In the data rows, 500 means zero.
Here is a table of points, one per row:
[487 480 392 413 409 460 383 646 443 476 389 352 418 439 484 347 400 469 478
 393 348 492 434 355 419 541 378 542 354 544 468 501 494 442 418 528 345 520
 387]
[577 538 526 437 532 465 458 401 379 395 585 359 395 478 411 440 630 431 487
 574 535 551 488 485 542 409 507 506 396 268 580 477 432 500 521 420 521 441
 376]
[515 512 596 474 439 358 409 611 551 542 460 536 483 483 599 537 453 401 521
 438 332 505 422 455 411 459 500 670 435 514 445 462 489 604 364 635 376 478
 465]
[475 518 465 649 424 450 535 579 529 572 574 347 510 566 610 537 617 369 535
 576 564 506 517 538 413 498 501 418 478 889 568 488 500 505 494 542 480 519
 597]
[420 416 477 409 490 457 498 422 414 410 409 414 486 375 424 388 337 418 478
 428 545 407 479 531 437 400 466 452 343 314 439 614 517 471 472 548 402 427
 518]
[430 609 428 620 613 311 526 525 603 518 616 287 480 432 590 296 675 448 514
 534 518 434 625 445 378 433 574 373 511 590 444 536 372 746 762 699 545 431
 543]
[470 502 359 495 351 417 491 567 474 733 488 545 745 595 540 554 489 348 610
 490 553 632 461 524 612 729 479 492 516 977 531 506 515 408 543 472 485 527
 552]
[360 626 361 524 517 354 502 553 365 552 568 526 605 400 530 489 498 426 543
 521 558 461 527 428 527 505 374 426 354 571 493 434 560 438 415 464 553 430
 496]
[440 480 502 609 562 593 358 536 603 504 417 528 398 447 519 594 505 533 596
 346 360 641 395 478 389 643 578 636 425 256 419 285 535 431 337 520 374 515
 451]
[466 461 556 348 595 530 581 420 535 426 573 293 567 470 543 513 479 427 487
 748 522 416 467 645 554 484 385 569 546 363 446 531 647 463 610 437 396 474
 656]
[606 519 528 490 550 489 561 538 656 593 555 805 444 517 509 523 517 612 519
 571 561 603 509 449 501 517 548 658 538 598 466 568 480 635 471 567 512 454
 561]
[602 449 501 562 579 474 503 678 634 563 598 699 428 387 506 477 618 571 562
 521 603 444 538 566 412 381 550 475 530 556 647 643 401 513 446 447 591 631
 418]
[574 458 380 429 409 359 461 535 480 605 469 464 560 526 465 523 451 356 633
 487 489 497 473 541 541 490 531 523 482 650 376 613 402 399 404 521 535 399
 456]
[525 661 556 589 533 494 595 497 542 517 589 379 544 502 672 393 716 484 437
 661 628 462 682 715 623 382 563 618 530 617 451 524 702 410 632 511 473 484
 470]
[673 497 593 580 556 513 664 480 446 412 505 538 464 548 537 432 669 524 471
 631 525 479 489 469 506 412 488 463 553 545 707 560 541 476 518 534 477 482
 322]
[559 510 498 467 483 543 449 415 413 511 489 518 497 379 494 594 478 407 389
 457 571 579 544 642 592 617 536 517 611 541 474 591 601 487 514 497 472 519
 686]
[541 397 520 455 548 517 417 513 431 465 502 518 357 522 554 443 457 577 458
 418 531 502 515 411 499 494 598 501 487 425 550 414 376 399 468 422 695 448
 537]
[516 346 636 445 578 610 639 449 369 297 534 345 431 649 425 381 539 522 516
 527 426 384 441 580 443 421 544 474 572 402 551 371 591 449 453 407 638 519
 436]
[524 599 541 510 498 606 448 435 462 462 568 517 582 425 541 446 484 603 559
 629 540 470 638 520 587 492 430 565 546 591 458 589 516 402 518 539 457 484
 596]
[406 524 458 447 486 472 508 438 471 443 502 607 564 441 595 646 458 485 438
 475 470 433 492 466 516 568 369 424 468 510 468 635 442 448 515 414 518 441
 535]
[519 408 482 487 571 543 553 514 410 442 586 289 381 491 560 461 468 457 410
 540 530 512 465 496 436 449 399 385 479 410 382 482 574 460 542 538 515 432
 490]
[472 514 504 520 481 571 464 689 711 544 497 881 422 420 457 463 511 589 584
 493 340 583 553 476 489 534 578 664 479 499 444 391 541 619 448 518 337 471
 586]
[305 407 497 443 299 510 397 403 429 342 465 361 437 491 402 413 437 463 423
 435 522 370 399 404 373 442 461 393 434 330 371 431 435 444 485 397 489 407
 560]
[477 517 523 469 497 605 447 591 645 533 551 559 488 541 635 745 463 517 451
 442 470 673 419 445 560 625 540 549 411 434 472 650 599 521 443 582 474 492
 429]
[458 436 378 365 355 508 413 473 413 449 354 550 577 431 517 604 510 447 434
 465 516 385 592 504 569 570 498 361 482 418 395 523 336 442 476 571 415 444
 488]
[514 343 572 466 606 566 698 420 342 361 573 153 353 768 270 549 500 567 387
 611 376 435 507 532 455 365 530 519 797 255 637 402 472 522 475 327 636 740
 428]
[542 701 492 737 535 430 608 746 622 562 668 487 496 445 527 492 746 549 576
 569 605 410 609 557 443 360 553 500 598 715 615 560 498 677 843 589 667 623
 562]
[187 367 487 404 445 495 500 355 452 391 447 78 419 560 201 514 443 400 261
 460 338 400 500 565 514 290 389 402 530 142 392 320 670 410 533 354 436 341
 577]
[780 403 573 461 595 482 488 521 648 436 611 999 414 542 480 506 497 591 577
 465 486 584 443 522 348 400 648 551 639 348 786 345 419 477 514 333 687 804
 353]
[494 570 551 519 556 558 604 490 497 558 587 516 602 472 583 524 644 471 546
 568 609 617 571 509 547 463 447 401 513 681 462 593 465 527 526 549 476 526
 563]
[523 398 601 665 605 645 450 488 547 478 437 777 435 600 434 639 537 535 492
 406 529 682 528 329 503 470 586 544 524 230 462 292 349 477 473 455 617 718
 640]
[595 543 381 437 401 602 458 342 582 530 366 443 661 551 497 627 420 396 498
 435 588 378 688 590 695 711 321 512 520 546 593 559 620 521 546 481 547 546
 525]
[505 500 519 510 492 562 595 474 549 451 464 502 565 509 578 448 391 530 506
 537 484 596 499 545 502 405 561 456 339 452 503 568 458 363 543 501 561 520
 611]
[349 396 508 263 444 531 496 292 613 452 455 197 491 428 325 524 503 487 397
 439 410 245 560 743 692 598 288 417 621 269 511 479 657 478 545 370 337 487
 592]
[531 573 529 477 319 525 301 508 468 613 326 374 515 396 637 658 512 600 550
 413 520 542 380 551 558 675 526 408 475 307 494 599 534 487 489 597 493 492
 414]
[374 525 512 382 643 618 465 503 499 461 631 422 527 627 381 447 479 539 446
 554 532 581 597 494 556 518 529 497 479 363 500 553 623 435 550 502 507 544
 563]
[542 457 348 520 402 367 442 671 651 622 499 383 568 484 459 464 314 464 635
 482 314 481 576 278 383 476 634 729 505 693 556 408 505 991 350 558 362 438
 533]
[521 587 500 470 573 520 561 582 501 530 549 733 485 624 563 564 532 566 715
 475 554 513 549 501 501 529 608 671 487 645 428 656 534 705 571 553 482 559
 602]
[599 392 671 521 653 642 692 491 379 530 606 466 608 681 487 507 635 698 433
 570 608 539 487 544 539 498 601 566 635 517 804 517 563 511 497 574 579 584
 441]
[464 475 523 503 492 499 420 441 486 482 264 495 586 424 471 664 465 539 426
 423 625 485 539 560 501 647 406 535 490 469 486 535 517 446 602 439 468 389
 447]
[555 512 473 323 472 399 467 444 529 439 462 389 551 425 414 507 421 391 438
 571 524 386 565 516 603 509 353 370 496 497 439 530 517 554 437 411 523 456
 569]
[540 524 518 458 506 437 480 641 609 468 402 497 500 433 545 613 489 583 570
 503 395 664 459 490 373 595 532 566 436 389 510 508 535 373 488 580 525 454
 513]
[571 581 462 501 496 521 456 632 504 687 387 474 548 500 562 592 477 450 618
 380 565 489 463 468 626 598 497 371 454 613 489 643 544 478 496 496 563 455
 523]
[611 392 667 653 643 734 534 553 325 491 545 592 424 595 354 546 416 641 539
 633 458 454 449 614 529 517 619 470 594 393 665 389 462 607 481 429 577 564
 419]
[491 644 408 487 453 604 322 471 514 451 344 378 468 548 519 558 443 542 421
 333 372 647 230 486 513 450 507 521 326 327 422 456 419 502 391 505 434 454
 457]
[598 393 497 577 610 459 505 556 493 513 480 895 454 495 473 378 428 556 384
 518 591 576 364 507 405 448 609 479 652 293 642 434 365 522 473 293 628 747
 257]
[669 442 530 483 599 476 546 372 369 423 613 466 330 561 480 422 456 561 442
 456 504 364 282 344 445 401 524 428 622 449 657 422 249 394 416 348 568 510
 212]
[485 542 552 336 500 517 622 393 506 478 505 389 560 449 472 440 402 421 397
 523 443 406 684 725 532 448 380 429 629 303 502 554 628 515 475 410 447 431
 647]
[510 523 316 468 520 468 266 542 647 586 398 407 474 428 514 552 550 560 510
 300 231 612 307 425 359 493 542 733 495 489 471 385 580 545 296 636 268 395
 439]
[570 601 521 598 561 566 516 522 602 549 584 792 521 520 534 472 525 545 540
 605 521 576 550 526 381 551 564 517 595 603 582 643 516 556 549 542 644 465
 548]
[532 600 445 735 481 460 610 470 477 464 632 389 497 502 653 452 694 414 527
 684 546 452 563 479 547 440 584 483 391 641 508 542 524 597 578 578 509 447
 625]
[452 492 556 431 480 481 468 464 444 534 505 439 440 451 447 482 364 542 429
 556 567 402 463 444 396 455 580 376 390 385 499 446 358 451 391 459 453 512
 383]
[441 644 591 446 492 671 591 505 612 461 440 633 545 556 573 718 443 603 465
 477 662 401 561 689 672 654 488 610 584 574 492 580 645 537 578 643 626 492
 623]
[555 514 388 507 371 412 570 528 356 430 503 352 460 427 520 443 505 469 516
 435 634 463 524 449 408 443 424 432 381 519 379 475 454 461 528 432 356 420
 424]
[482 476 478 480 530 443 447 430 648 522 358 686 426 385 423 548 461 597 533
 380 256 584 373 384 326 486 626 594 377 481 404 404 667 429 448 532 356 496
 452]
[438 587 319 531 386 329 581 592 440 505 560 390 598 473 533 366 563 378 656
 584 571 592 361 556 536 516 385 364 472 701 525 480 455 432 488 599 455 521
 483]
[550 578 517 736 561 423 566 532 557 544 551 280 631 505 551 354 692 552 602
 553 578 537 676 528 501 485 468 534 403 814 438 571 463 708 644 489 592 526
 587]
[473 530 414 610 349 380 610 405 438 521 522 378 661 425 527 420 668 327 526
 613 526 442 557 537 668 605 341 542 496 575 454 464 533 491 617 556 550 525
 364]
[353 541 628 454 602 492 642 487 486 447 541 412 518 644 442 429 436 606 417
 522 518 551 530 535 560 615 604 492 580 452 432 486 595 445 509 455 519 570
 657]
[352 502 549 498 510 533 441 477 401 604 316 466 328 523 520 488 474 486 484
 448 538 565 455 354 490 463 382 474 399 293 456 457 378 463 416 500 552 460
 583]
[392 572 535 580 503 400 533 418 463 370 568 294 422 372 581 403 530 399 426
 513 611 554 578 446 481 321 524 495 505 488 501 587 421 468 483 503 438 393
 423]
[379 538 567 630 519 513 494 399 413 535 494 593 405 595 406 579 417 530 418
 416 457 493 549 530 470 588 515 500 356 300 501 539 455 448 538 586 507 491
 564]
[489 361 625 711 618 594 365 528 322 443 502 524 491 829 409 609 432 702 454
 415 468 512 451 499 562 440 466 458 680 213 511 314 539 506 517 444 546 598
 515]
[537 499 565 448 512 504 469 497 568 658 544 518 521 474 611 537 312 490 599
 448 429 619 523 465 550 506 515 599 501 762 448 504 508 524 498 597 464 522
 444]
[520 492 395 472 327 464 576 472 478 667 507 618 681 417 454 467 454 391 517
 487 620 462 471 377 535 543 467 501 479 423 443 546 415 437 575 514 493 404
 523]
There is one direction along which these points spread out most. Take the direction at right angles to it along which they spread out most. Go by this last direction. How far along it is each point below, from 0 to 99? 50 is the average, and the first point above lies past it. One standard deviation of the points above along it is 16.
[559 510 498 467 483 543 449 415 413 511 489 518 497 379 494 594 478 407 389
 457 571 579 544 642 592 617 536 517 611 541 474 591 601 487 514 497 472 519
 686] 56
[602 449 501 562 579 474 503 678 634 563 598 699 428 387 506 477 618 571 562
 521 603 444 538 566 412 381 550 475 530 556 647 643 401 513 446 447 591 631
 418] 29
[521 587 500 470 573 520 561 582 501 530 549 733 485 624 563 564 532 566 715
 475 554 513 549 501 501 529 608 671 487 645 428 656 534 705 571 553 482 559
 602] 38
[438 587 319 531 386 329 581 592 440 505 560 390 598 473 533 366 563 378 656
 584 571 592 361 556 536 516 385 364 472 701 525 480 455 432 488 599 455 521
 483] 68
[353 541 628 454 602 492 642 487 486 447 541 412 518 644 442 429 436 606 417
 522 518 551 530 535 560 615 604 492 580 452 432 486 595 445 509 455 519 570
 657] 50
[606 519 528 490 550 489 561 538 656 593 555 805 444 517 509 523 517 612 519
 571 561 603 509 449 501 517 548 658 538 598 466 568 480 635 471 567 512 454
 561] 32
[466 461 556 348 595 530 581 420 535 426 573 293 567 470 543 513 479 427 487
 748 522 416 467 645 554 484 385 569 546 363 446 531 647 463 610 437 396 474
 656] 67
[464 475 523 503 492 499 420 441 486 482 264 495 586 424 471 664 465 539 426
 423 625 485 539 560 501 647 406 535 490 469 486 535 517 446 602 439 468 389
 447] 57
[485 542 552 336 500 517 622 393 506 478 505 389 560 449 472 440 402 421 397
 523 443 406 684 725 532 448 380 429 629 303 502 554 628 515 475 410 447 431
 647] 66
[519 408 482 487 571 543 553 514 410 442 586 289 381 491 560 461 468 457 410
 540 530 512 465 496 436 449 399 385 479 410 382 482 574 460 542 538 515 432
 490] 60
[406 524 458 447 486 472 508 438 471 443 502 607 564 441 595 646 458 485 438
 475 470 433 492 466 516 568 369 424 468 510 468 635 442 448 515 414 518 441
 535] 57
[494 570 551 519 556 558 604 490 497 558 587 516 602 472 583 524 644 471 546
 568 609 617 571 509 547 463 447 401 513 681 462 593 465 527 526 549 476 526
 563] 55
[595 543 381 437 401 602 458 342 582 530 366 443 661 551 497 627 420 396 498
 435 588 378 688 590 695 711 321 512 520 546 593 559 620 521 546 481 547 546
 525] 66
